Each path below is one point turned by a fixed rotation once a step. After each direction that follows a path, write how fast that rotation turns it, in deg/step (0 if it stays still).
Each turn is a multiple of 5 degrees from 10 to 175, or 0.
Each row of a path follows its step; steps can be skipped.

step 0: [  0  -7  -8  -8  -1  -1   8  -1  -8  -1   6  -4   2   9  11   7  -3  -9
   7 -15 -10   4  10  -6  -1   5   3  -9   8   2 -12   7  -2   4  -7   9
   6   8 -14 -18  11   3   3  -7 -11  -5  -8]
step 6: [  0   7   5   0   6   0   0   2   5 -15  -4   1 -10   2   5   4  -3  -5
   7  -9 -12   5   5  -3   3  -5   6  10   6   3   3 -21  -8   0  -8  -1
  -5  -3 -12   5   7   0 -10 -20  -8 -14  -4]
step 15: [ 20  -2  -1   6   7  -4  -8   5   3  -2   1  -1 -12   5  12  -5   2   1
   5   1   9  -4   5  10  -1  -8  14  14   6  12   4 -19  -5   3   8  -3
  -2   0   1   9   7   4   3 -10  -2  -3 -13]
step 16: [ -4  10  -2   0  13  -1 -14 -13  -5 -18  -8   8   3   4  -8   0  -1   8
  14  -1   4  -4   0   2  -9  12   8  -8   3   3  -4   4  -1   9  -7  -9
  16 -13   1   3   5   3  -6   3  -4 -10   1]
step 17: [ -3   5   6 -14  -6  -8  17   4   3   6  -1  -2   9   1   4 -13   0   0
  -6 -12 -12  -6   0  -7 -10   5   0  -7  20   6  -6   6  -8  -4  -6   1
   3  -6  18  -8  11  -2  -2  -6  -2   2   3]
step 19: [ -4  -4 -12 -11  -8   0  -9  -2  -3  -3 -11  -5   2   2   3   3 -10 -16
  12  -1   6   6  -6   3  -6  -2  -3  -1  -7  -5  -6  17  -3   4   9   9
  10   8 -18   3  -1  -6 -17  -5   0   3  -5]
step 21: [ 10  -9   3   4   5  -7  -9  10   7  15  17  -6  -5 -10   1   0  10   6
   5   8   5  -1  -8   0   6  -9  -6   6  -1   5  11  -6 -10 -20   8  -1
   0  -8  -9  -9   0  -1   2   2   3   5   8]
step 23: [-13  13  11  -6   1   1   1  17 -13  10  10   8  -8   3   5  -3   5   5
   4 -13  -8   3   9 -11   0   4   4   6   0  -4  -6   0   3  10   0  -6
   5  -6   7  13   3  -3  -2 -13  -1 -13   3]
step 37: [  7 -12  -4 -10   0   4  -1  -4  -3  -2  -5 -13  -6  -1  11  -5   5  -1
   7  -1  -1  -8  -7   2   4  -2 -22   7   0   2 -13   7  16   1   8   6
 -14  13  -5  -4 -10   4 -12  -3   3  -3   3]
step 40: [  4   1  17   4  -2  -2   2   4 -10  10  21   1   0  -6  10  -1  18   3
   0  -8   1  -8 -14   1  -4  -5  -5   0   4  -1  -6 -13   0   3  11   4
   8   7   2  -4   2   3   9  -2  -8 -15  -7]
Speeds:
[ 5 -1 -4 -2  0 -2  2 -2  1 -3  0  1 -1 -2  1  1 -5  2 -1 -5 -2 -2  3 -3
 -1 -1  0  0  1  1 -1 -3  1  3  2  1  4 -2  3  0 -1  0 -5  4  0  1  1] : 40
[ 0 -1 -1 -3 -2 -1  2  2  1 -1  3  3  1  3 -3  0 -1 -1 -1  4  0 -3  2  1
  3  5 -4 -1 -2  0  3 -4 -6 -1 -1  3 -2  0  0 -4  2  1 -1  0 -1 -1  0] : 100
[ 4 -2  1 -1  0 -1  8  0  0  3  2 -1  1 -3 -1 -2  0  2  2  0  0 -2  1  2
 -1  1 -1 -1  0 -3  4  0  2 -2  0 -3 -3 -1 -2  5  1 -2  1  2  2 -2 -2] : 115
[-3  1  1  0  2 -1 -1  4  2 -1  1 -1 -2  0 -1 -4  0  4 -2 -3  1  3 -3 -1
  2 -2 -2 -1 -3  2  0 -3 -4  4 -1 -2 -1  0 -1  4  2  0  1  4 -1 -2 -4] : 40
[ 2 -2 -2  0  0  0  1  4 -2 -2  3  1  1  1 -1  3  3  0  0 -1  2  1 -3 -2
 -1 -6 -2 -4 -5 -3 -1  2  0 -2  3  1 -3 -1  0  0 -1  0 -2  0 -3  3  3] : 40
[ 2 -4  0  1  2 -3 -1 -1  2  2 -4  1 -2  2 -2  1  0 -1  0  6  1  2  0  1
  2  0  5 -1 -4 -1 -2 -1  0 -1  1 -1  3 -5 -1  0  3 -3 -1  3  2  0  1] : 125

step 1: [ -4  -1   2  -4   4  -7 -11  -1  -2  -6  -1   6 -10  -5  19  -5  -8   5
   6   0  10   3   2   1  -9  13   1   1  -2  -4  17  -1  -5 -12   4 -13
   0   7   2   8  -3  -4  14  17 -10   9  15]
step 6: [ -2  15  -2   3  11  -6 -15 -18   8   1  10  -6   3  -2  10  -3  10 -12
  -7   3 -14   3   7   7   1   1   4  -5   1  -2  -5   3  14   2  -2  -3
  -6  15   2  -9  -3   9   1  -8  -7 -11  14]
step 10: [  0   6  -9   5  -3  -3  -3  11   0  -9  -3 -14   6   9  20 -12   4  -1
  -4   5  -5   5  15   2 -15   4   7  -3   5  -4   0  -8   2  -6  -7 -11
  -2   4  -5  -9 -13  -2   3  -3  -7 -16 -14]
step 13: [  0  11   1   6   4 -10  -7   0  15   2   4 -15  10   2  -6  -1  -1  17
  -1   7   1  -1   6  -7 -11  -4   8   0  -9 -12  -2  -4 -20  -4 -15   1
  -3   5   6   3  -4  15  -3   6 -12  -4  -3]
step 14: [ -2 -12 -10   4  -1   3  -5   9  -7  -9   2  -7   5   3   9  16  -6  -2
  -3   7  10   2  12  -8  -6 -11   9  12   4  -2   1 -13   2  -8  -8 -10
   6  -5  -4   5  -5  -3   3  12 -17   0  17]
step 23: [ -4  11   8   1   4 -25  -1   3  12 -13   0  -1   3   2  10   1   6  -6
  -7  18   4   2   2   5  -7  10   7   3  -7  -1  19  -6   4 -11  -1  -7
   4  -1  -8   8  -8   1  -4 -10  -2   6  -5]
step 29: [ -6  15   3   6  18   2 -18  -2   0   7   2  -5   3   6  -1   6 -11  -4
   4   0  -2   5   7   1  -8   0   7   4   4 -20   5  -6  -4  -8   0  -8
   0   4  12  -1   6  14 -10  14   9  -5   4]
step 30: [-10  -9   3   1   5   0 -12  14  -6  -2  -4   2   6 -13 -10   7  -5   4
   5  15   6  -8   3  -8   3  -5  16  -7  12  -5   5  -9   0  -6 -10  -7
  -4   7  -6  14   7   3  -3  -4  -9  13   7]
step 32: [ 15   6  -8  -2   0   4   1  -7  -6 -10   3  -2  -3   9  13   8   2 -11
   7  -1   4  25   3  11  -2  -6   7   5  -2  -9   6   2   2   3  -1 -11
  -5  -2   8   7  -5  11  -3  11 -14 -12  -7]
step 40: [  8  -8   5 -11   3 -19  -1   7   2 -11   2  13   8  -1   5   3   5  11
  -1   8   0   1   8 -18   1  12   8   5   2  -4   1  -7   3   2   8  12
 -16   2   9   2   1  -8   0   3  -3   0  19]
Speeds:
[ 2  1 -1  1  3 -1 -1 -2  0  0  3  0  0 -1  0  0 -4 -1 -1  0 -1  2  0 -3
  0  1  0 -3  0  1 -5  3  0  6 -1  5 -6  1 -3 -2  1 -3  2 -2 -1  1  0] : 115
[ 3  2 -4  0 -3 -4  2  0  0 -3  1 -1  1  1 -5 -1  4 -1  1 -1  2  0 -2  0
 -3  2 -1  4 -1  1 -1 -1 -1 -2  0  0 -4 -3 -3 -1 -1  0  0  3 -5  3  0] : 80
[-2 -3 -2  0  2  0 -2 -1 -1 -1 -5 -1  2 -3  1  1  1 -5 -1  2 -3 -1  0  1
 -4  0  1  1 -2  6 -2 -3  1  0 -5 -2  1 -1 -2 -3  0  2  1 -4  1  1  1] : 90
[ 3  2 -1  0 -2  0 -2 -3 -2 -2 -4 -4  2  1  0  2 -1 -1  1 -1  3 -2 -1 -2
 -2  0 -6 -2  0 -1  2 -2  3  3  2  1 -2 -2  3  1  6  3 -2 -2  3  0 -1] : 85
[-2  1  1 -2 -1 -3 -1  2 -2 -5  2 -2 -1 -2  2  1 -3 -4  1  0  3  2 -4 -1
  1 -6  0  1  4  3  1 -1 -1  1  1  0  2  1 -3  2 -3  0 -1  2  1  0 -4] : 160
[-1  5  4 -1  1  2 -2  1  7  0 -1  0 -1  3  2 -2 -1 -1 -2  2 -3  0 -2 -1
 -1 -3 -5  0 -3  0 -3 -1 -1 -1 -2  0  1 -3 -1 -1  2  0  1  2 -1  2 -1] : 140
[-3  1  2  2 -1 -1  4  2 -1 -1 -1 -1 -3 -2 -3  1 -4 -3 -4  0 -1 -1  0  4
  1  3  0 -5  1  0  5  1 -1 -3 -3  2 -2 -5 -1  1  3 -1  1 -1 -2 -1  2] : 95
